A single turn carries every row of the set below to another of its rows. Some are shown first; where does it send the rows asked next?
zeme: [ -4   8  20   9   6 -20  -3   7 -13  26   3   9   3  29  -3   2  -2  -3
   8   1  -1   0   4  11   6 -21  -8  12   3  22]
Goteg: [  6   5  27   9  -3 -14   3  -3 -16  16  21   7   4  26   4 -26  21   5
   5   5  -7  11  13  -3   5 -14   6  -4  10  14]
Nuteg: [ 12  15   6 -16 -22  29 -10  -9  -8  -2   4   4 -10  27   5  12  -4   1
  10   0 -20  10  19  -7  18  -7   4   1   3  16]
Mitif: [ -8  13  26  15 -15 -16  -7 -13   4   3   8  14  15  21  13   4   8  -5
   6   8  15  13   7 -14   5 -15   1   0   1  12]
bof: [  2   5  30   5 -12 -12   5  -4 -11  13  25  10  -1  27  -2 -23  24   7
   4   7  -7   7  16  -4   6 -17   6  -2   7  13]
guvo: [  0  11  -4 -14 -11  17 -13   4  -4  12   2  -4  -4  14   1  17  14 -28
   0   0  -8   6  31   5  13   3  -8   1   8  10]
zageb: [ 11   6  14 -16 -22 -13  -4 -11 -24   0   0  16   8  14  -7  26  10 -11
  -5   3 -21  12  13 -21   9  -8   1  11  12  -3]
megu: [  4   6   2   6  -2  -1 -13   0 -14  -5  11  -5 -11  16   4  17   1 -10
 -13 -16 -18   9  12 -17  30 -16   5  -3  11  23]
Buz: [ -9  18  11 -26  -6  19  14   4  -8  14   4  -7   1  21   7  13   9  -5
  -6  -7 -16  -3  13  -3  11   1  21   5  -1   6]
Sedat: [ -6  15  27  13 -21 -19  -8 -13   3   7   2  11  15  23  13  12   9  -3
   4  12  12  12  10 -11  11 -19  -4   2   2  16]
buboz: [  3  11  21  10   6 -23   0   1 -13  23  -1  12   5  23  -1   1  -5  -6
   8  -2   0   1   1   7   6 -21 -10  14   7  18]
lota: [ -7  -7   4  -5  -5   6   6 -11  -9  -2   9  29 -17  25  -2   8   7 -11
  -5   7 -14   9   6   7  -3  -2  15 -12   4   0]
Mipor: [ 17   1  11 -22 -11  -9   0 -15   2   1   7  -1   8  16   8   6 -11 -16
  -9   3 -15  -4  11  -2  14  -7  30  -6   1  17]
munus: [ -2   5  17 -24 -16  -8  29  -2 -28   8   7  -4   4  28   5   9   0  -8
  -8   1  -5   0  23   2   9   3  -3   3  16  26]
fomus: [ 12  15   0  -1  -3  -5   1  10   7  10  20  11 -12   6  17  12   3  -9
 -11   1 -10  -2  32   4   9  -1   9   7  17   0]
rut: [  5  12  14  -5 -20   4  10   7  -6  -5  13  12  -6  37   1  15   5   4
   6  -3  -3  31   1   4  32   1  10 -13   8  15]
pasag: [  6   0  25   8  -4   3  -3  13 -21   1  -9  10   7  29  22  18   5  -8
 -12  -3 -23  10  22  12   8  10   4   6  12  14]
Doni: [ -3  15  -5  -7 -33 -10   1  15  -6   3  -3  11  -3  15 -11  11  -2 -19
   4   1  -6  22  26   5  -3 -21  -2   1   7   9]

lota goes to zageb
guvo goes to Buz
rut goes to Doni
And these:
bof goes to Sedat
Goteg goes to Mitif
fomus goes to Mipor

A single turn carries every row of the set below to another of its rows. Some are shown first; where does it send the rows asked next?
kolad: [ -3  13 -27  -8  10  20   2   4 -21   7 -13   9   1 -10  -4  -6   2  14
  -3  17  -6   4   3  27 -18   4 -12   1  11   2  -1  12  -7   5   6  -2
  -4  -2  -1 -25   5   2 -23]
kag: [  4   1   5  -7  10   9 -17 -10   0   6  -2  15   7  -6   2  -7   2   7
  20  -9   6  -3  -3   7 -11  18  -5  10  10   0  13  14  -8  -2   5 -10
   4  26  17  -9  23  -1  -7]
Kaves: [  4  -7 -32  -1 -23  19   1   4   4 -10  -5  14   6   3   8   2 -16  17
  16  21   2  -1 -16   1  -8  14  12 -11  21  -3   8  -9 -14   1   8   6
   2  22   1 -13   6   7   3]
rolaf: [ -2 -10  -5 -17   0   8 -13   5   2  -2  -2  12 -13   5  12 -14   0 -13
  17  15   3   3  19  -3  -1   2   3 -10   0 -13  19  26  -8   8  14  -3
   1   9  -5 -14  -2 -10  10]
ruk: [ 13  -3 -17  -9  -2  11 -10 -16  -6  13  -5  25  14  -7  26   1  -5  23
  -8   4  -2   9  -6  -3  -8  17   6  -8   8   5 -13   3  10   3  14 -11
 -14   7 -10  -9  12   2  -3]
tegi: [ 30   8 -11  -8  -3   2   1   9 -10   8  -5  22   2 -10  -8  -6   7   9
  12  19   2   6  18  13  -8   5   5  -7 -11   8  16  39  -7   6  28 -19
   6   3   5 -18   0  24  -4]
lozu: [  5  -3 -16  -5   1   7 -14  -7  -9  -6 -12  31   9  -5   7  -4   1  -5
  16  15   0 -13  13  11   6  10 -18  15   4  -7   6  10  -5   2  15 -19
   4 -13  15   5   4 -12  -1]
depe: [ -5 -14  -5 -15   8  10 -20   8 -14 -10 -14  30  -2 -11   5   1 -16  -2
  10  20  -5   1   6  30   7  16  15  -2   7   9   2  -2  -9   1  11  -2
   2  10  -5  -7 -15  30 -15]
zil: [ 23   3 -10 -14  -9  -9   4   0  -6  -8  -9  22  -6  -1   7  -3  -3  11
  19   7   5   9   9  -2   4   6  -3   7  13 -16  24  18 -24  -1  10  -9
 -15  12   9  -4  11 -13 -18]
midot: [ 10   1 -19 -12   3   6   4   0   5 -15 -23   5  10   9  15  21  20  11
   9  27   9   4  -8  -1  -9  15   6  -5  13   3   1  -3   1 -10  19  -4
  -2   9   4 -20   9   7 -19]
zoge: [  8  13 -12 -19  16  10 -15   8 -16  -6 -11  14  11 -17   8  -5  -4   7
   4  -1 -27   1  12   5  -4   7  -7   3   7  -6  -5  17  -7  10   6 -23
   3  22   6 -22   0  12 -11]
Dafum: [ 10   2  -5 -12   0  13 -11   8 -16 -11 -11  25   6  -6  -8   8  21  16
   1  15  -3  -1  10   7  28   8   8  -6  -1  -3  25  13 -10  10  10  -9
   3  15  29   4  -4  24  -5]
bep: [  5   1   1  -7   3  -7  -8  -1 -22  14  -7   7  -2   0 -10  -4  -1  13
  -2   5 -12   5   4   8   6   4 -19  -3 -13   3   7   7  -6   1  11 -30
  -2   5   0 -14  12  15 -12]
Dol: [ 31  -8 -17   8  11  -6   7   2  -3   5  -7  11 -10   8  22  -3  18  15
   8   7   7  17  16  20  -5  11  12 -10   2   4  -4  23  -2   8  -1 -11
   0  17   6  -3  12   7   4]
zed: [ 14  -8 -18  -5 -13  -1 -11  13   0  10   4   7  18  -9  14   7 -18  16
  11  19   9  22   3  -7 -11  14  13 -15  -1   7   7  17  -3   1  30  -8
  -1   9   8 -17  13  -3   0]
kati: [  4  -3 -10 -14   6   7  -6   7  -9  -1  -1  43   8  -8   4  -5   6  11
   8  17  21   9   5  13  -3  12  41  11   7  -2   4  10  -3   3  15  -6
   3 -15   2  -8   4  16 -12]
ziba: [  7  -3  -9  -4   2   7  -9   8 -10   3  -7   6   7   2   1  -1   8 -15
   5  13 -14  -8   4   9  -6  11 -17   0  12  12 -18  13 -11   7  10  -6
   2   5  21  -7   2 -13   2]
tukir: [ -5  -7  -3  -2   5  17  -8  17   8  -5   6  23   5  -5  11  -7  13  10
  -8  24  21   1   2  21  23  15  10 -14   8 -11  12  11  -3  -6  17  -2
   2   5   7 -22  -6  20  -1]
fikun: [  1   2 -17 -12 -10  16  -8  -8 -18 -24 -11  27  -3  13  21  -8   1   9
  17  12  -7  -2  16  -2   6  15  10 -20 -11   7 -11  13 -21   4  11 -15
  -1   4   3   3  -8  -6   2]
gir: [ 14  -3 -33 -12   0  15  -5   1 -16 -12  -8  21   9  -1 -19 -18  19  10
  20   4  -2 -10  13  15   7   6  20  -4   2 -10   0  19 -11  19   1  -2
 -17  14  -4 -27   3  20  -9]
kazu: [ -9 -15  -6   5   6  19  -6  -1 -23   4  -2  21  13   5   4  -1  -2   9
  23  17 -13   6   6   4  19  14  28 -15  13   2  -4  13 -12   6   2  -2
   4 -16   4 -18  12  22  -1]
fip: [  9 -19  -8  -7   2  -7  -2   1  -7   6 -23  29   5  -3  -3  16  -3  -1
  11   6 -18  20 -12  10  -1  -3  16 -18   6  -6 -13   5 -10   5   8   5
   0   5  14   0   6  21  -6]
kurad: [ 20  -4 -24   1   0  12 -15   0  -4 -12 -15  18  -3  -5   4  10  11   3
  35  25  14   3 -10  12  -9  17  17 -17  13  -9  -3   1 -27   6  12   9
  -7   4 -14  -3   4   5 -11]
pid: [  7  15 -23  -2   2  12  -5  -3  -7 -19  -3  17   5 -11   1   5   6  11
   0  14  -3  -6  28  18  16  10   9 -14 -16  10  12  10  -5   5  24  -3
   4  18  -4  13  11   7  -5]
bod: [  5  -3 -21  -7  10  10  -9   9 -19   1  -4  26   5   5  13   1   4  32
  22  16  13  30  16  13  -3  13  -9 -25   2   4  -3   4 -20  -3  13  12
   3  19   8 -13   8  16  -3]
fir: [  3  -6 -24  -4   1   9 -10   5 -24  -1  -9 -23   6   3   4  -4   7   9
  18  22  -1  15   7  14   2  10 -10   3   9  -5   4  15  -7   8  10  -8
   0 -13 -18  -8   6  16   4]
pek: [ 11   4 -18  -1   4   5 -10  -5  -8  -4   0  36   4  -5   5   0 -10 -13
  13  22  -2   7  12   7  -3   9   9  -6  10  -6 -13   6   4   7  13  -8
   6 -12  -5  -3   6  41 -15]
kap: [-14 -15  -5 -13  -2  10 -17   2   4  -4   1  19   6  -9   7   8   3   5
  21  10 -13  -7  -2  23  21  10  21 -13   4   7  17   7  -8   0   8  -8
   0  23  -2   9  -8   9   1]
Pivup: [ 14   5 -23  -1 -11   0  -3  -4  -1  -8  -7  14  17  20  -3   1  13  23
   7   0  12  10  -2  24   4   6   5 -13   1  -9   5  26 -15  -2  14 -15
   2  -8   9 -18  -6 -10  15]
Tenan: [ 19  -1 -25 -11  12  21   8   5   6 -13  -4  16   1   8   0  -2  11  26
  28  -8   3   4 -10  12   9  15  19  -3   7  -9 -10  13  -2 -14   0  -1
   8   4   1  -8  -3   3  -5]
Vake: [ 18  -1 -13 -11 -14  -7   1  14 -27 -16 -14  16  12   2   6  -3  -3  20
  10  -1  -4   2  -3  27   3 -10   9  -4   5  -9  -8   0 -13  -2  13   3
  -6  12   1 -12  11  34   9]
fuv: [ 26   8 -21  -4  -2  16  11  -9 -24 -11   0  22  14   2   5  10  10   0
   7   6   0  -1  -6   1  15  -3  -1  -4  23  10   6  12  -8  15  34  -5
 -13   6   3  -9   1   9 -18]
Baper: [ 12  -2 -36  -1  -4   1  -4   4   4   4  -7   7  23   0   9   1  10  12
  11  10   5 -15 -16   6  -1   5  22  -8  -4   6  -5  20  -3  -8  13   0
   0  10  -5  -1  10  -9  16]
Vibul: [  2 -11   5  -4 -22   4 -11  11 -21   9  -2   9   8  15  -1  -8   0   6
  10  20   2   9 -20   8   7  10 -12  -1   0  -1  -3   4  -6  -7  13  -8
   6   8   3 -17  20  23  -3]
kof: [ -3   0  -7  -8   5   7 -21  14 -11 -22  -6  28 -15  11  -8 -13  12  -4
  12   0   8 -13  17   5  11   0  11  -9  -1 -14  13  19  -9   7  17  -1
   5  10   4   1   2  16   1]
dosuz: [ 24   0 -20  21  -6  24  -2   9 -10   9   3   0   0   3   2   4   6  15
   6  11   5  12  -5   6   3   7  20 -19  11  16  -1  17 -18   4   8   8
  -2  13   5 -11  -1  -5 -11]
zipup: [ -5   4 -22 -11  -2   0   4 -28 -10   1  -6  32  -6   1  12 -12   1   2
  25  16  14  -5   4  12  16   7  -7  -3   1 -12  10  17 -20   5  18 -10
  -7   1  -8 -13  -7   0 -13]
Sor: [  9  -3  -4   6   0   9  -6   3 -12  -2 -14 -17   5   0   4  -2  -1  29
  11  17  14  15  17  10   1  12  27  -2   6   1   0  14  -6   3  13  -3
  -3  32  16 -13   2  19  -7]
lop: [ -6  -1 -31 -17  -4  12 -10  -3  -6 -11  -4  17  -1  -8  14  11   6  18
  13   5   2  24   3  18 -14  27   8  -6  -2  -8  11  -2  10   4  27 -10
  -5   8   5 -13  11   2  17]
gogi: [  5  -5 -31 -13  17  14  -1  18  -6 -11  -5  24   6 -13  -2  -5  -8  17
   2  17   6   9  -3   3 -11  11  -4 -24   9 -10  12  12  -4  -3   7  -4
  22  19  15   5   7  10   8]
dalez: [ 12  -9 -10 -10 -13  -4 -14  -3 -35  -2 -18   3   4   0  -2 -15  21  -2
  15   0  13   8  -6  27   4   3   6  12   8  -3   8  16  -7  -3  24   3
  -5   5   8 -14  -6  22  -3]
Diput: [  0  -6 -32  -4   4  11 -14  18  -9   4   3  20  13   6  -1  -8  -1  23
  12  17  13  10   3  11 -15  11  22 -16   0   0   8  18 -18  19 -12  -3
   2  15  10 -18   6  -1  16]
ruda: [  6   4 -33 -15   2   0  -6   4 -20  -4  -3  32  19 -19  10  -5   3  -4
  24  22   0  -6  -3  14  -8   4  11  10   2 -12   6  12   4  -7  24 -14
 -18  17  10   6   0  15   5]
Pup: [  1  -3   4   8   6   3  -2  -1 -26   3 -25  11   9   2  12 -10   5   7
  18   7 -13   6  -2  12  20  -3  13   3  23 -10   2   5 -10   6  22   1
 -11  -7   0 -22   4  18 -13]
vavob: [  2  -1 -22  -7 -14  15   0  -2 -17   4  -4  37   8  -1  -2  -2 -12  19
   6  22  -2  19  12  11   1  10  -2  17  14  -2  10  11 -15   2  11  -8
   2  32   0 -17  -9  26 -15]

Vake goes to zil
dalez goes to zipup
And these:
ruk goes to gogi
vavob goes to tegi
bep goes to kof
bod goes to Dol
dosuz goes to Baper
kazu goes to ziba
kag goes to tukir

